(in the rows, 128 means zero)
One turn moves each row of this set onto another row. After a few examples, where does it send each row asked below?
venu: [120  97 161  96 159 128 164 145 117 156 136 144 136 121 141 108]
pavug: [131 133 167  90 146 111 164 142 116 154 151 119 166 102 141 130]
Puvi: [147 130 144 120 163 135 142 111 104 128 118 103 158 129 133 119]
Gov: [138 128 168  83 153 116 145 134 112 159 169 130 152 122 133 115]
nev: [146 126 148  98 131 114 163 128 115 159 114 122 120 131 150 110]
pomu: [136 119 145 111 140 125 141 129 119 127 162 131 175 101 144 112]
Zugu: [149 148 160 102 143 124 169 133 141 139 150 114 124 118 152 102]
fumo: [130 136 142 118 150 141 157 102 118 113 134 119 150  92 138 103]
Silol: [131 142 155 100 148 127 162 131 124 108 137 139 136 137 147  86]
vunat: [145 135 127 102 169 134 158 122 113 153 122 150 116 122 141 114]
pegef: [162 146 135 114 140 123 151 127 128 129 122 114 141 129 136 130]
mige: [131 143 157 101 149 123 164 127 126 113 132 143 139 137 145  86]
Bebi: [130 134 130  96 157 115 158 147  97 158 145 152 153 129 137 117]
pafa: [159 148 130 109 137 124 152 131 122 130 120 113 139 130 137 128]
nuri: [146 127 120 115 162 131 153 115  94 167 136 133 147 128 151 106]
puzi: [152 107 150  99 173 142 158 135 132 130 133 132 137  96 125 121]
nitet: [122 117 164 122 157 139 171 128 128 120 144 107 136 119 129 101]
duvan: [140 121 146 114 133 116 156 115  96 158 158 102 155 116 141 124]
karu: [150 109 151  79 141 133 158 110 121 142 127 147 141  99 141  98]
nezos: [150 126 134  99 150 131 136 103 101 146 127 127 153 106 131 138]
Fup: [118 124 157 100 178 133 168 121 105 124 142 153 146 112 149 112]
Zuv: [133 135 130 101 158 113 162 143 100 162 145 152 156 127 136 121]
Rari: [147 120 142  99 129 125 167 116 116 166 117 123 123 131 141 113]
saf: [137 120 155 101 166 131 162 121 109 133 113 144 142 135 169 101]
togus: [141 155 154  97 141 118 157 135 134 149 130 110 131 119 123  95]
Zabiz: [116 105 163 101 160 118 157 155 113 152 141 138 139 115 140 103]
kalos: [143 136 144  90 146 125 184  92  96 147 140 132 147 114 131 103]
zekol: [135 116 148 115 135 128 163 107 101 151 152 100 159 115 129 127]
Lezo: [129 127 166 123 153 128 160 129 122 117 146  97 133 124 130  99]
zukel: [125 114 141 124 166 140 152 133 115 130 131 126 165  98 151  95]
tegen: [144 135 143 110 177 133 183 117 107 134 147 117 143 111 114 126]
Des: [136 121 142 110 139 128 143 133 113 125 163 125 174 102 147 117]

Lezo moves to duvan
Puvi moves to nuri
nezos moves to vunat
Now these:
nitet moves to zekol
mige moves to pomu
karu moves to puzi
Silol moves to Des
togus moves to Gov

One turn moves each row of this set onto another row. After a few examples, where does it send each row asked below?
togag: [120 128 125 137 142 125 105 127 142 157 120 147 117 122 114 146 124 139
 134 149 132]
gufe: [138 128 117 107 134 125 127 105 128 120 133 125 123 129 137 149 150 141
  97 149 134]
Muze: [127 138 145 108 111 134 143 135 136 129 154 131 112 142 140 120 125 124
 127 155 124]
misuk: [106 123 147 139 129 117 130 123 113 122 114 121 133 124 123 127 128 103
 115 100 118]
mov: [114 158 126 113 127 111 141 122 116 136 116 124 117 131 140 121 114 110
 132 118 120]
nasi: [125 125 130 142 127 122 125 148 132 151 103 146 141 123 111 145 122 140
 123 125 153]
vunif: [139 123 142 164 114 131 124 145 145 125 137 129 141 131 144 127 137 123
 118 146 117]
zotiv: [111 157 139 110 128 120 148 122 118 128 119 126 114 142 137 133 118 114
 125 109 125]
tid: [126 111 109 127 124 140 115 119 127 119 125 113 132 117 133 105 141 145
 148 140 136]
fozin: [ 96 130 131 112 110 148 147 127 117 127 137 133 112 134 126 132 138 155
 121 120 142]
luv: [102 121 126 120 104 146 151 124 114 135 121 134 117 132 136 133 137 159
 126 112 139]
vobuv: [131 123 120 148 129 108 129 139 146 158 103 145 127 142 123 133 127 119
 117 138 128]
gere: [130 123 142 106 101 132 140 136 129 133 153 137 122 132 131 126 124 125
 138 159 122]
gevu: [137 125 129 130 136 120 119 102 122 139 125 111 132 144 122 112 131 107
 107 128 108]
gisop: [125 132 137 103  97 138 138 144 136 121 150 141 125 124 137 122 133 127
 132 153 127]
Mese: [103 108 138 139 115 147 122 138 109 119 133 130 125 107 127 111 142 141
 109 128 143]
nasu: [116 163 130 113 120 117 141 124 128 133 125 129 120 124 148 128 125 106
 129 115 113]
ked: [137 118 155 143 121 130 126 132 128 132 147 128 125 119 150 116 132 107
 113 143 112]
nes: [138 130 127 110 134 107 133 111 144 119 133 103 143 139 131 143 134 139
 107 133 134]
vek: [125 127 125 144 127 129 110 136 141 167 124 148 121 116 117 139 130 138
 124 152 136]
zopud: [132 114 129 127 128 139 127 121 101 120 109 122 145 136 117 117 135 139
 102 110 147]
toza: [148 120 142 128 127 149 112 116 111 141 154 124 138 117 123 125 136 139
 111 145 131]
Nevu: [126 117 114 129 136 118 132 112 109 121 128 119 147 118 118 143 142 127
 150 111 118]
Muv: [ 93 126 123 115 100 141 148 125 126 126 121 135 123 130 132 133 144 147
 125 105 132]
Dirub: [134 124 134 140 139 120 126 148 138 144 112 145 142 131 119 150 117 147
 133 131 150]
dizol: [102 126 115 159 119 141 113 136 117 118 122 139 126 113 122 128 151 140
 109 134 132]
Gop: [129 132 132  99 132 131 112 104 135 115 112 112 129 127 129 144 132 143
 110 134 149]
rezod: [115 138 145 150 125 126 108 130 127 118 105 128 140 123 118 144 126 103
 128 117 118]
rogu: [159 115 125 129 132 136 130 117 118 122 119 132 132 127 157 131 139 116
 143 136 119]
rori: [127 118 109 146 142 109 130 138 143 147 106 149 123 147 127 133 129 134
 119 143 132]

nasi moves to vobuv
gere moves to luv
Now these:
Muze moves to fozin
vunif moves to dizol
nasu moves to gisop
Dirub moves to rori
ked moves to Mese
Nevu moves to rogu
toza moves to zopud
nes moves to gufe

One turn moves each row of this set onto another row. After a few examples, where does it send each row asked below?
Tomor: [143 116 112 120 130 136 135 137 129 113 147 136  99  99 151 127 137 126
 110 148 137]
tep: [147 119 114 121 136 138 138 141 121 118 139 136 102  96 143 128 142 122
 113 155 141]
das: [141 113 115 120 115 137 127 136 125 120 145 136 122 165 169 132 116 124
 135 136 143]
tege: [125 161 102 128 104 145 137 127 116 121 102 134 129 143 104 129 137 127
 119 130 128]
sulas: [124 158 104 128  99 142 132 119 129 113 110 133 123 148 111 128 129 132
 112 120 120]
mep: [146 118 114 119 132 138 134 141 126 119 142 137 100  98 146 128 138 125
 112 152 137]
Kor: [129 123 137 136 120 131 138 133 129 118 134 131 122 147  84 132 127 134
 124 127 125]
Gem: [128 125 110 119 103 135 121 116 112 126 125 139 130 107 165 125 116 130
 145 139 113]
mavuv: [143 114 116 111 117 144 122 140 120 133 137 141 123 159 164 134 121 117
 141 142 141]
Megug: [125 158 103 123 103 147 131 125 123 125 102 137 126 142 107 132 133 126
 120 128 121]
lapup: [126 159 103 133 100 138 139 122 123 110 111 129 125 149 110 127 131 132
 113 121 126]
fadez: [144 118 113 126 129 133 140 136 125 109 147 133  99 101 149 124 137 128
 107 146 143]
bag: [128 131 114 141 110 126 148 119  93 110 125 127 141 110 155 117 127 134
 142 148 138]
finur: [128 127 110 130 100 126 129 112 113 111 134 131 128 112 169 121 114 137
 136 132 119]
Nefem: [129 123 137 129 121 134 134 136 128 124 131 135 122 144  83 135 128 132
 127 131 124]
vela: [144 118 119 123 124 141 141 148 103 129 131 134 134 158 152 130 131 118
 143 153 159]
Zekuf: [128 121 136 128 120 133 133 133 131 125 133 136 120 145  85 136 126 130
 127 127 121]
Dunu: [130 129 113 131 112 134 142 124  92 124 117 134 144 103 152 119 128 128
 149 155 134]
zos: [124 158 103 121 101 144 125 122 129 121 108 135 122 144 111 131 130 129
 118 123 116]
navib: [130 127 110 119 108 138 128 122 101 134 118 139 136 101 155 125 124 125
 150 151 122]
Somi: [129 122 137 133 121 134 138 135 125 122 132 134 123 145  83 134 128 132
 127 127 125]
fodet: [128 121 138 129 119 133 135 132 132 121 135 136 119 146  86 135 125 134
 126 125 119]
Tere: [142 119 118 132 121 133 146 143 106 116 138 129 133 164 156 125 128 124
 136 147 162]
ped: [145 119 114 128 133 132 144 138 121 110 143 132 101  99 145 123 141 127
 108 153 145]
gosiv: [127 128 112 140 103 123 141 113 104 104 132 127 134 115 166 116 120 139
 136 136 130]
sinid: [125 162 104 134 102 141 141 124 115 113 107 131 129 145 105 128 136 131
 117 128 131]
Virug: [146 118 112 125 135 135 142 141 118 114 141 134 103  98 142 124 142 125
 112 157 144]
lubu: [141 115 117 128 116 134 138 138 116 113 147 129 125 167 166 124 122 128
 132 136 154]
lated: [143 115 116 114 122 147 128 146 111 137 130 141 130 156 156 133 127 115
 146 154 149]
Bozan: [129 122 135 133 118 132 137 132 131 118 136 134 121 147  86 134 125 133
 124 124 124]

sinid moves to lapup
mavuv moves to lated
fodet moves to Zekuf
Now these:
Dunu moves to bag

One turn moves each row of this set onto another row. After a few examples, where does it send each row asked below?
pape: [130 120 120  91 107 133 140 119 127 118 154 137 141 142 156 135 119 133
 134 120 117 140 107 117 135 138 121 149  76 124 122 132 112 136 144 162]
Laf: [134 111 132 111 125 105 140  99 143 126 149 145 147 137 120 124 125 106
 140 120 120 143 104 112 147 166 135 145  77 120 118 118  82 128 152 138]
Meli: [138 122 133  87  98 125 151 147 137 124 104 133 118 139 123 134 111 131
 120 133 130 144  91 121 134 161 108 149  77 117 124 123 123 124 130 119]
kif: [137 114 132 122 125 114 153 145 122 124 119 132 178 133 125 131  94 121
 121 134 137 152  94 123 131  98 127 139  95 127 131 107 108 131 145 127]
dafas: [147 103 141 111 112 112 131 100 138 104  97 131 141 132 159 131  78 125
 133 138 142 145 107  99 144 118  96 139 110 127 123 120 105 132 169 122]
Zik: [138 113 131 102 104 108 147 153 144 134 101 145 103 137 121 131 125 126
 122 126 117 145 112 133 135 154 106 139 105 124 108 137 117 130 121 107]
zur: [142 121 128 116 115 115 113 148 129 132 123 134 157 142 168 130 110 114
 128 182 130 145 111 125 147 157 119 139 105 123 120 143 106 111 155 129]
mibul: [147 114 129 102 124 116 150 135 137 119 134 138 148 136 107 132 100 132
 127 143 127 148 111 133 142 162 117 136  52 123 123 123 104 118 156 125]
Fon: [146 108 131  94 134 113 136  99 129 118 128 136 129 135 147 130 147 121
 119 139 136 145  97 101 144 110  84 139 127 120 126 132 105 118 156 118]
poti: [125 130 124  95 135  97 125 110 137 133  90 132 157 126 143 144  98 119
 112 122 118 150  91 134 122 117 130 159  99 118 144 125 108 126 145 129]
viseg: [128 124 133  96 117 113 150  91 144 123 151 143 151 136 112 125 110 125
 135 125 129 145 112 100 141 176 122 140 106 129 125 123 102 134 129 118]
Ged: [133 105 133 126 128 109 144 143 124 131 119 138 152 114 131 125 124 116
 130 135 145 150 112 130 125  83 120 135 106 129 129 118  91 130 144 139]
kivo: [132 112 132 119 122 119 154 140 123 124 115 137 164 122 114 124 103 129
 124 143 151 153 114 123 128 100 118 127 131 138 130 125 108 139 129 118]
zot: [141 113 134 125 138  93 124 114 129 116 128 134 148 159 144 134 135 115
 115 125 108 147  84 119 154 121 111 137 118 118 115 109 103 122 171 108]
bipak: [121 111 118 104 131 111 132 110 128 120  87 144 134 111 146 126 116 111
 116 135 140 140 103 138 116 125 129 131 119 107 143 142  87 129 145 145]
bero: [141 114 144 120 127 102 132 134 137 133 128 147 120 122 113 129 136 139
 138 125 126 142 140 141 128 146 110 127  74 130 121 130  97 124 150 133]
tuvi: [144 126 140 116 109 109 113 140 126 139 127 133 152 134 173 133 112 127
 123 170 129 143 118 111 129 157 106 137 120 125 129 139 122 119 142 128]
rali: [137 115 126 124 122  96 128 109 148 102  99 135 136 130 155 136  87 119
 132 137 130 150 126 117 148 116 104 131 132 130 121 121  91 125 162  98]
vup: [149 107 137 105 116 109 157 125 141 135 134 141 129 119 105 129 106 137
 118 149 127 148 132 132 128 166 103 128 103 133 124 132 116 132 131 108]
guk: [132 122 136 107 126 126 129 107 119  98 122 125 151 161 128 125 129 136
 115 144 146 141  86 108 155 140 110 126 135 122 133 118 107 125 163 111]
Vidi: [144 103 114 100 124 119 134 113 127 106 134 131 131 151 133 135  72 123
 122 138 131 152  89 102 150 137 133 147 129 127 124 131 127 108 140 112]
dabor: [135  99 128 120 124 107 111 111 128 122 131 136  97 134 136 132 116 128
 132 128 134 146 118 115 137 124 130 139 154 136 125 135 114 112 135 122]
luzu: [125 112 130 100 129 111 127 113 131 126  74 141 159 137 118 128  97 120
 116 137 127 143  99 140 137 131 135 139 132 128 128 152 108 142 143 125]
Zozag: [129 119 132 113 105 115 137 158 136 121 101 138 104 140 124 129 134 125
 126 127 127 140 102 142 136 157 123 138  77 114 120 119  99 121 142 124]
sape: [139 134 135 116 118 106 102 149 130 136 119 139 156 143 168 135 120 127
 139 160 123 143 126 121 141 145 106 139 109 130 116 153 114 114 148 130]
tabug: [129 117 136 102 125 105 136  94 148 135 144 148 130 128 111 123 141 116
 148 120 127 144 131 113 144 153 118 145 106 135 114 138  85 129 135 127]
fona: [135 110 143 129 116 111 114 106 141 107  94 119 131 133 148 130 100 124
 136 148 146 146 115 120 153 120 119 145 113 136 130 106  88 127 178 119]
Dufa: [120 108 131 119 105 128 132 121 131 126 146 130 122 138 134 124 144 130
 128 142 123 140 124 144 140 151 144 139 121 138 120 129  98 146 141 148]
mula: [139 106 126 116 131 111 104 123 118 109 128 134 118 153 143 134 107 123
 141 114 131 142  94 112 145 117 141 151  96 122 122 124 105 101 164 145]
Tele: [128 119 107  97 112 122 150 124 145 123 153 137 149 148 134 138 107 124
 122 136  96 151 120 134 151 144 128 148 117 138 106 139 116 139 126 116]

mula moves to dabor
kivo moves to kif
Now these:
dafas moves to fona
luzu moves to poti
zur moves to sape
guk moves to zot
pape moves to Dufa
vup moves to mibul
viseg moves to Laf
Zik moves to Meli

One turn moves each row of this set onto another row. After a few examples, where does it send each row asked below?
Bep: [150 149 128 142 132 124 121 127 143 130 125 121 106 137 138 153 186 110
 138 148  99 111 128 110 126 151  98 160  99 122 130]
kapud: [130 151 120 139 124 134 124 129 127 147 112 123 121 149 147 144 167 129
 137 150 103 140 140  99 140 149 131 161  96  92 167]
zolip: [153 152 123 143 129 126 122 121 144 126 124 119 108 134 138 149 183 112
 137 145  99 109 127 110 125 144 100 163  97 118 129]
fiv: [129 152 120 136 122 134 123 120 126 149 113 128 117 150 148 140 163 124
 139 144 103 143 134 101 147 150 130 160  96  89 161]
Suge: [116 136 105 117 133  97 101 161 124 131 155 137 150 140 146 116 163 111
 155 154 118 131 103 145 145 123 129 136  97 104 156]
Fad: [128 150 123 136 125 132 123 127 127 151 113 127 118 152 147 144 167 126
 139 148 103 144 137  99 146 154 129 159  96  93 166]
futo: [134 118 113 115 135 105 102 147 123 138 132 125 164 128 151 112 168  99
 149 141 138 132 106 134 152 124 121 152 130 134 150]
Kab: [127 169 136 147 142 141 131 139 143 131 141 114 106 155 145 133 153 119
 124 127  97 103 122 124 141 136 110 166 108 111 148]
kibol: [148 148 128 138 130 121 119 120 142 133 127 127 104 140 140 150 184 107
 139 145 100 114 123 111 132 152  95 161  97 119 126]
Meku: [120 141  97 122 131 103 103 156 126 125 152 130 154 132 146 112 159 115
 152 151 118 126 104 146 139 112 132 140  95  99 157]
dagif: [134 123 114 123 133 118 103 147 131 131 119 116 162 127 145 113 161  99
 140 141 128 111 114 115 143 130 110 160 146 141 136]
toz: [130 135 116 118 137  97 101 172 130 131 151 133 139 132 146 124 173 121
 154 161 119 135 113 156 144 123 119 143 104 118 173]
vukin: [134 175 138 149 137 127 116 113 127 151 129 110 129 154 147 142 173 144
 134 146 101 119 124 105 169 139 116 163 106 115 148]
Dus: [133 123 116 120 134 116 102 145 130 133 120 119 160 129 146 113 161  97
 141 140 128 114 113 116 146 132 107 159 146 141 134]
pegu: [139 120 109 121 135 110 104 150 125 132 126 115 171 121 149 114 169 107
 147 143 137 125 112 133 142 116 127 155 131 136 156]
lere: [133 175 137 149 138 126 116 115 126 151 130 109 128 156 148 145 173 143
 136 146 101 120 125 106 169 141 117 163 106 116 148]
Tepi: [150 152 123 140 127 124 122 115 143 130 126 125 104 136 139 147 180 107
 138 142 100 111 123 111 131 145  99 163  98 115 125]
Sas: [134 124 114 122 131 117 103 145 130 131 118 119 160 127 146 112 160  97
 141 140 129 111 113 115 144 130 110 160 146 139 134]
Vomo: [136 116 115 118 138 107 102 155 123 137 130 120 167 126 150 118 171 104
 148 146 138 129 112 133 147 125 123 152 131 140 156]
Dupov: [132 153 117 139 122 137 124 122 127 146 111 123 120 148 147 140 163 128
 137 145 103 139 137  99 143 146 132 161  95  88 165]
gaf: [123 166 139 144 142 138 129 139 143 135 144 120 103 160 146 131 152 114
 125 126  97 107 119 125 147 141 107 165 109 111 144]
parug: [134 122 115 121 133 116 103 150 130 133 120 119 161 128 145 115 162  99
 140 142 129 113 114 114 144 132 108 159 147 142 135]
sasa: [136 141 107 125 132 105 103 168 132 122 147 122 144 123 144 121 169 128
 152 158 117 127 116 158 136 109 125 147 102 114 177]
Manul: [135 146 103 120 127 102 102 151 130 123 148 130 141 122 144 111 160 120
 152 149 118 129 108 161 145 106 125 149 100 105 165]
Fevuk: [134 175 138 150 139 127 115 116 127 150 130 108 129 155 147 144 173 145
 135 147 101 119 124 105 167 141 117 163 107 118 149]
bon: [126 164 140 148 146 140 131 148 145 132 141 112 107 159 146 137 157 121
 124 132  97 104 125 124 138 142 109 164 108 117 152]
zama: [136 176 136 151 139 128 116 115 126 149 129 108 129 153 147 143 173 144
 135 146 101 119 126 105 166 138 118 163 106 116 148]
zedag: [122 139  99 124 133 105 104 168 127 122 148 123 156 131 146 120 165 121
 151 158 117 124 111 145 132 113 134 139  96 106 166]
duge: [117 134 105 121 137  98 101 174 126 128 151 130 154 139 147 123 168 118
 154 160 117 130 110 144 137 124 128 135  97 110 165]
Tanan: [123 163 143 144 147 136 130 146 144 136 144 120 104 163 146 136 157 117
 125 131  97 108 122 124 145 147 106 162 109 116 148]
Gapi: [128 139 113 114 130  96 100 155 129 132 153 141 136 131 146 115 165 112
 155 152 118 137 104 160 154 120 118 145 100 109 163]
kig: [138 122 108 118 132 108 103 141 124 133 129 122 167 122 149 110 163 101
 149 138 137 128 107 135 148 115 126 156 129 131 150]

gaf moves to Tanan
zama moves to vukin
duge moves to zedag
Now these:
zolip moves to Tepi
Fad moves to kapud
kig moves to futo
Manul moves to Gapi

